In the data rows, 50 means zero.
The table, row by row:
[51 56 60 59 36 44 43 53 67 28 64 48 48 52 51 57 50 63 54 44 47 56 39 44
 58]
[34 56 25 56 52 34 71 39 64 38 76 49 93 34 51 64 54 59 42 39 35 64 48 50
 54]
[68 47 45 61 47 42 32 54 54 43 44 37 56 57 63 50 52 56 52 36 51 41 55 44
 53]
[25 64 48 35 54 57 37 76 58 48 45 26 44 32 51 58 54 37 44 56 43 57 46 41
 69]
[69 50 53 57 34 41 71 3 35 48 58 87 56 70 29 36 47 65 55 38 68 45 51 67
 10]
[43 69 59 40 48 73 44 62 42 47 26 58 14 66 38 53 38 38 67 65 53 48 60 52
 50]
[43 59 63 56 40 60 63 39 62 33 52 82 34 64 38 63 36 52 56 62 46 53 41 40
 51]
[56 61 60 51 41 53 40 52 54 44 36 56 39 59 48 51 51 50 53 53 58 40 53 43
 50]
[25 77 47 35 61 78 65 66 36 60 32 59 29 55 34 54 39 30 71 80 46 62 69 65
 57]
[61 30 54 58 45 40 45 54 67 49 54 37 52 45 63 56 51 53 36 38 45 52 29 30
 68]
[66 41 43 59 43 42 68 21 31 53 59 56 46 69 43 44 43 60 66 39 55 64 51 64
 28]
[17 66 42 32 55 48 45 65 55 45 52 32 62 29 48 49 55 37 39 54 43 51 52 46
 58]
[59 31 58 58 42 52 58 34 53 46 55 61 30 60 49 54 35 56 46 48 42 53 30 35
 52]
[43 34 60 36 55 57 62 47 47 71 49 55 44 39 43 46 52 39 34 56 54 58 29 47
 58]
[57 45 44 53 62 53 33 69 37 55 39 35 47 52 65 45 50 46 61 54 46 39 69 59
 48]
[51 52 38 48 65 66 70 46 34 69 35 67 50 58 44 49 46 39 60 69 48 47 72 62
 42]
[23 50 53 42 53 52 65 61 77 51 65 48 63 25 51 67 58 43 29 58 35 70 24 31
 80]
[49 56 56 50 51 52 42 54 59 42 46 58 55 45 51 52 53 52 43 56 49 33 55 47
 49]
[63 37 50 50 53 54 50 40 26 55 41 56 33 64 48 39 38 50 56 52 52 39 61 59
 31]
[54 51 55 48 45 46 39 49 56 47 47 53 55 51 50 47 55 52 41 44 59 37 48 44
 46]
[0 49 40 30 61 67 82 61 68 55 54 53 44 27 40 73 31 26 31 73 14 80 28 24
 92]
[60 48 60 62 36 46 74 25 61 46 66 72 50 60 37 56 48 63 57 45 59 70 31 49
 48]
[75 48 69 46 54 69 36 55 36 64 13 70 19 70 48 40 51 43 53 65 72 15 63 52
 39]
[29 55 46 28 77 70 51 73 39 82 25 59 58 31 48 49 61 24 37 81 50 28 72 57
 54]
[88 45 65 59 35 54 59 11 21 60 40 82 27 87 32 29 45 61 72 45 81 42 57 74
 5]
[84 68 43 59 49 61 42 31 13 51 9 81 37 92 40 33 39 54 82 54 71 4 99 80
 0]
[81 36 55 57 55 34 17 70 57 62 55 17 72 36 77 36 84 60 41 32 69 36 49 54
 55]
[48 38 47 47 61 65 80 41 42 69 50 68 39 58 43 57 42 43 57 66 39 71 44 55
 61]
[58 45 51 69 38 47 80 30 69 39 68 67 47 66 45 69 35 66 59 44 39 79 30 42
 64]
[37 47 48 38 59 55 66 53 44 70 58 48 52 40 45 47 56 43 49 58 52 72 45 60
 59]
[59 44 61 61 50 56 24 66 74 34 25 60 39 52 64 62 40 49 32 57 42 10 53 17
 63]
[73 62 56 60 46 54 47 43 43 51 38 67 46 67 45 44 54 58 66 52 69 38 67 65
 35]
[28 57 52 36 59 65 72 60 46 67 55 49 36 45 40 57 48 38 56 68 45 80 41 57
 69]
[62 25 59 59 44 48 68 35 57 57 59 57 39 56 50 56 43 55 41 43 46 69 20 34
 62]
[47 30 55 37 65 58 65 42 27 82 54 58 46 38 45 38 57 40 43 61 55 52 46 67
 40]
[81 35 52 63 58 52 40 58 50 65 37 43 49 58 67 46 58 55 53 49 59 40 59 52
 55]
[43 36 26 41 64 38 69 31 27 69 63 46 79 37 49 35 58 46 41 40 49 54 55 66
 30]
[10 68 46 33 50 51 42 63 51 33 58 34 49 33 46 55 45 40 46 55 35 55 52 44
 56]
[59 59 46 58 48 53 43 49 57 39 34 58 46 65 52 57 41 53 54 49 46 35 62 40
 49]
[45 71 29 61 54 40 40 55 85 27 38 66 99 36 61 68 58 57 34 53 35 7 75 31
 51]
[48 45 69 48 38 61 67 39 57 51 54 64 18 62 37 60 36 48 52 52 51 77 19 38
 65]
[62 62 54 65 25 25 28 48 67 20 72 23 61 53 55 47 59 70 56 17 59 63 39 47
 49]
[58 37 54 48 60 44 38 56 52 61 48 54 65 35 58 43 66 48 31 55 58 20 54 50
 43]
[74 48 42 70 46 35 41 50 59 41 60 39 69 55 65 52 57 67 57 33 50 54 52 51
 51]
Every row comes from 3 hidden switches, listed from the one that spreads the rows most; 1 means on and 0 means off. The rows also spread widely along 6 other directions, which tell nothing about the switches. In the first row of the table, all of them are off.
Further rows, each followed by whether each switch is on (1) or off (0), in that order:
[40 65 41 52 37 50 43 52 29 25 62 24 25 68 46 49 31 53 85 38 39 82 62 63
 47] 1 1 0
[64 16 51 56 63 50 60 52 57 76 53 49 56 38 62 55 60 50 29 53 47 55 29 37
 70] 1 0 1
[73 41 64 57 46 41 40 56 57 55 58 37 46 49 58 46 63 59 53 40 64 60 37 53
 58] 0 0 1
[46 42 53 50 40 36 70 21 66 46 70 69 72 40 41 53 54 59 29 36 52 54 22 38
 45] 0 1 1
[51 23 49 43 50 37 68 16 35 65 73 65 69 34 42 32 59 54 25 41 57 46 30 56
 26] 0 1 0
[50 47 58 43 52 49 28 74 52 54 45 23 41 43 60 44 60 44 47 47 59 49 46 48
 64] 0 1 1
[35 93 35 52 49 61 25 73 60 17 17 52 52 61 54 65 38 45 61 60 37 16 90 41
 51] 1 1 1
[23 62 35 34 67 49 48 73 49 60 53 31 77 21 52 49 67 38 44 59 45 51 62 59
 57] 0 0 1
[63 40 45 65 49 35 34 60 55 40 66 27 61 45 68 50 54 61 53 32 45 56 47 50
 55] 1 0 0
[57 39 49 52 53 52 49 37 25 53 46 51 34 66 49 39 37 49 62 48 50 48 60 64
 28] 1 1 0
[34 27 36 37 66 40 42 62 43 61 61 21 68 19 64 43 57 38 26 47 34 46 47 45
 55] 1 1 0
[60 74 52 50 49 57 46 53 28 51 41 46 33 73 43 40 50 52 87 53 64 62 74 81
 37] 0 0 1
[48 49 50 45 62 51 50 51 60 65 38 75 74 34 52 50 65 45 29 64 56 17 59 47
 47] 0 0 1
[41 50 39 57 43 46 70 17 58 31 51 93 67 49 39 61 32 55 34 54 35 26 49 33
 32] 1 1 0
[30 55 53 44 49 51 54 47 75 43 45 68 65 32 44 60 52 46 24 58 47 33 39 28
 59] 0 1 1
[56 29 70 43 53 64 62 47 47 73 42 65 25 50 43 47 50 41 37 63 60 50 29 41
 58] 0 1 1
[64 53 63 55 44 55 49 41 40 49 44 70 38 67 43 45 45 56 63 55 60 43 58 63
 33] 0 0 0
[70 64 58 65 40 47 50 40 58 42 48 66 52 67 48 51 54 62 62 47 64 42 55 52
 42] 0 0 1
[32 58 46 30 56 47 24 84 35 56 52 0 43 36 58 36 60 37 60 44 53 71 58 65
 58] 0 1 1
[36 45 31 41 62 48 48 61 39 57 53 26 62 35 56 47 53 40 46 47 40 58 57 52
 53] 1 1 1
[30 79 51 47 42 54 24 79 74 24 37 38 48 45 54 63 48 46 49 53 45 37 59 33
 67] 0 1 1
[39 40 53 37 53 48 42 53 30 60 57 32 41 40 48 33 52 42 45 49 53 57 46 62
 42] 0 1 0
[57 33 44 45 66 45 30 74 43 69 42 12 55 37 70 40 62 41 42 42 50 44 56 50
 60] 1 1 1
[52 48 69 54 38 52 51 52 55 42 67 43 25 57 49 54 42 55 63 47 48 81 28 49
 63] 0 0 0
[44 84 50 64 33 48 51 44 76 20 55 65 58 61 41 66 45 63 66 51 48 54 54 46
 53] 0 0 1
[34 69 39 48 36 30 51 43 53 30 74 32 69 46 43 48 56 58 56 32 50 69 45 57
 42] 0 1 1
[55 31 62 53 50 59 43 57 55 45 44 49 24 53 57 57 35 46 43 54 38 48 35 30
 64] 1 1 0
[42 49 42 47 54 53 53 42 32 45 50 54 43 55 46 45 33 45 56 51 41 46 64 56
 35] 1 1 0
[13 82 33 40 52 37 24 65 59 22 51 36 85 22 52 50 57 48 36 49 38 18 75 46
 38] 0 1 0
[69 25 56 56 36 23 59 22 51 57 82 42 69 45 48 35 65 70 38 19 66 68 17 54
 38] 0 1 1
[71 46 49 70 40 43 57 47 51 45 63 39 44 69 55 55 44 67 70 37 51 76 46 56
 57] 1 0 1
[92 59 61 73 35 33 20 55 62 35 49 42 58 71 62 44 66 75 64 27 73 35 57 55
 41] 0 0 1
[21 54 33 34 73 70 70 72 33 73 42 39 44 41 46 56 44 27 57 74 33 72 66 63
 66] 1 0 1
[39 40 44 44 51 49 52 52 39 48 63 27 38 46 56 49 39 45 54 45 34 73 42 52
 55] 1 1 0
